Each path below is one point turned by a fixed rotation once a step. After each direction that follows a path, write how fast that rotation turns it, in degrees each step (0 if it stays still).
Each turn is a multiple of 5 degrees from 10 to 175, or 0.
Each row of a path follows its step; steps can be skipped.

step 0: -.26  -.29  -.24  .05  -.15  .23  .21  -.41  .27  -.06  -.13  -.08  -.12  .06  -.20  -.19  .02  -.12  .19  .03  -.12  .14  .16  -.24  -.06  -.10  -.06  -.27  .03  .11  -.04
step 1: .18  .05  -.04  .03  .11  .04  -.08  -.22  -.10  -.12  -.09  .13  -.14  .17  .19  -.03  .13  -.19  -.11  .13  .07  .19  .34  -.07  -.04  -.34  -.06  .01  .35  .44  .21
step 2: -.12  .32  .16  -.22  .19  -.06  -.07  .29  -.27  .13  .07  .12  .02  .09  .11  .16  .35  .05  -.48  .16  -.03  .05  .14  .20  .01  .06  -.01  -.02  .00  .05  .17
step 3: -.31  .11  -.04  -.11  .11  -.07  .16  .31  .12  .12  .14  -.39  .00  -.36  -.11  .05  .30  .22  .05  -.13  .00  -.01  -.18  .13  .11  -.07  -.01  -.21  -.22  -.19  .05
step 4: .24  -.12  -.04  .45  -.04  .07  .02  -.05  .25  -.02  -.22  -.44  .05  -.18  -.17  -.15  .02  .12  .18  -.17  .21  .14  -.03  .07  -.08  -.26  .12  .04  .08  -.16  -.12
step 5: .40  .15  .18  .33  .09  .14  -.33  -.21  .06  .13  -.13  .00  -.05  -.05  .04  .03  -.36  -.02  -.23  .10  .07  .10  .16  -.05  -.02  .15  -.15  .32  -.01  .09  -.11
step 6: -.18  .00  .02  -.08  -.03  .29  -.05  .22  -.21  .27  .28  .18  -.05  -.12  -.04  .10  -.32  -.04  -.13  .07  -.18  -.05  .10  -.09  -.17  .45  -.05  .06  -.22  .22  .04
step 7: -.19  -.13  -.19  -.16  -.15  -.11  .26  .19  -.16  -.07  .22  -.13  -.03  -.14  -.06  .00  -.02  -.14  .32  -.48  -.05  -.26  .06  -.10  -.10  .14  .10  -.12  .20  .22  .09
step 8: .10  -.07  .05  .09  -.12  -.34  -.04  -.11  .01  -.45  -.09  -.12  .16  .13  -.02  -.11  .22  -.12  -.05  -.17  .07  -.21  .23  -.18  -.10  -.01  .02  .04  .42  -.28  -.09
step 9: -.01  .06  .11  .07  .09  .00  -.30  -.21  .31  -.21  .22  .36  .05  -.11  .20  -.05  .14  -.05  -.28  .32  -.04  -.04  -.01  -.08  .04  .02  -.20  .04  .00  -.40  .05
Speeds:
.03  .07  .07  -.08  -.06  -.08  .00  -.03  -.03  .04  -.07  -.08  .09  .05  .00  .03  -.07  -.11  -.20  .03  .00  .04  .01  -.02  .08  .07  -.04  .04  .01  -.09  .01 : 110
.01  .03  .06  .02  .06  .01  .03  -.10  -.01  .06  -.02  -.10  -.02  .03  .03  -.04  .09  .07  -.10  .10  .03  -.08  -.13  -.04  -.03  -.06  .09  -.08  -.01  .06  .13 : 40
.02  .09  .02  -.02  -.08  -.04  .03  -.05  .00  -.01  -.04  -.08  -.01  .01  -.05  -.15  -.03  .04  .10  .00  .10  -.05  .08  -.04  -.04  -.03  -.07  -.16  .01  -.09  -.07 : 90
.04  -.05  .08  -.03  -.06  .00  .11  -.03  .06  -.06  .06  .02  -.01  .05  .06  -.04  .07  -.08  .06  .03  .09  -.06  -.07  -.03  -.10  .16  -.06  .11  -.02  .01  .03 : 35
-.04  -.09  .06  -.05  .06  -.02  .12  .05  .07  -.02  .01  -.07  .07  .06  .12  .06  -.08  .19  -.01  -.05  -.01  -.05  .09  .05  .02  .02  -.02  -.01  .07  -.03  .03 : 80
-.01  .05  .01  -.03  .11  .08  -.08  -.08  -.13  .06  .14  .02  .04  .07  .14  -.04  -.01  .00  -.01  -.05  .04  .04  .01  .03  -.09  -.03  -.04  .02  -.06  -.09  -.04 : 95
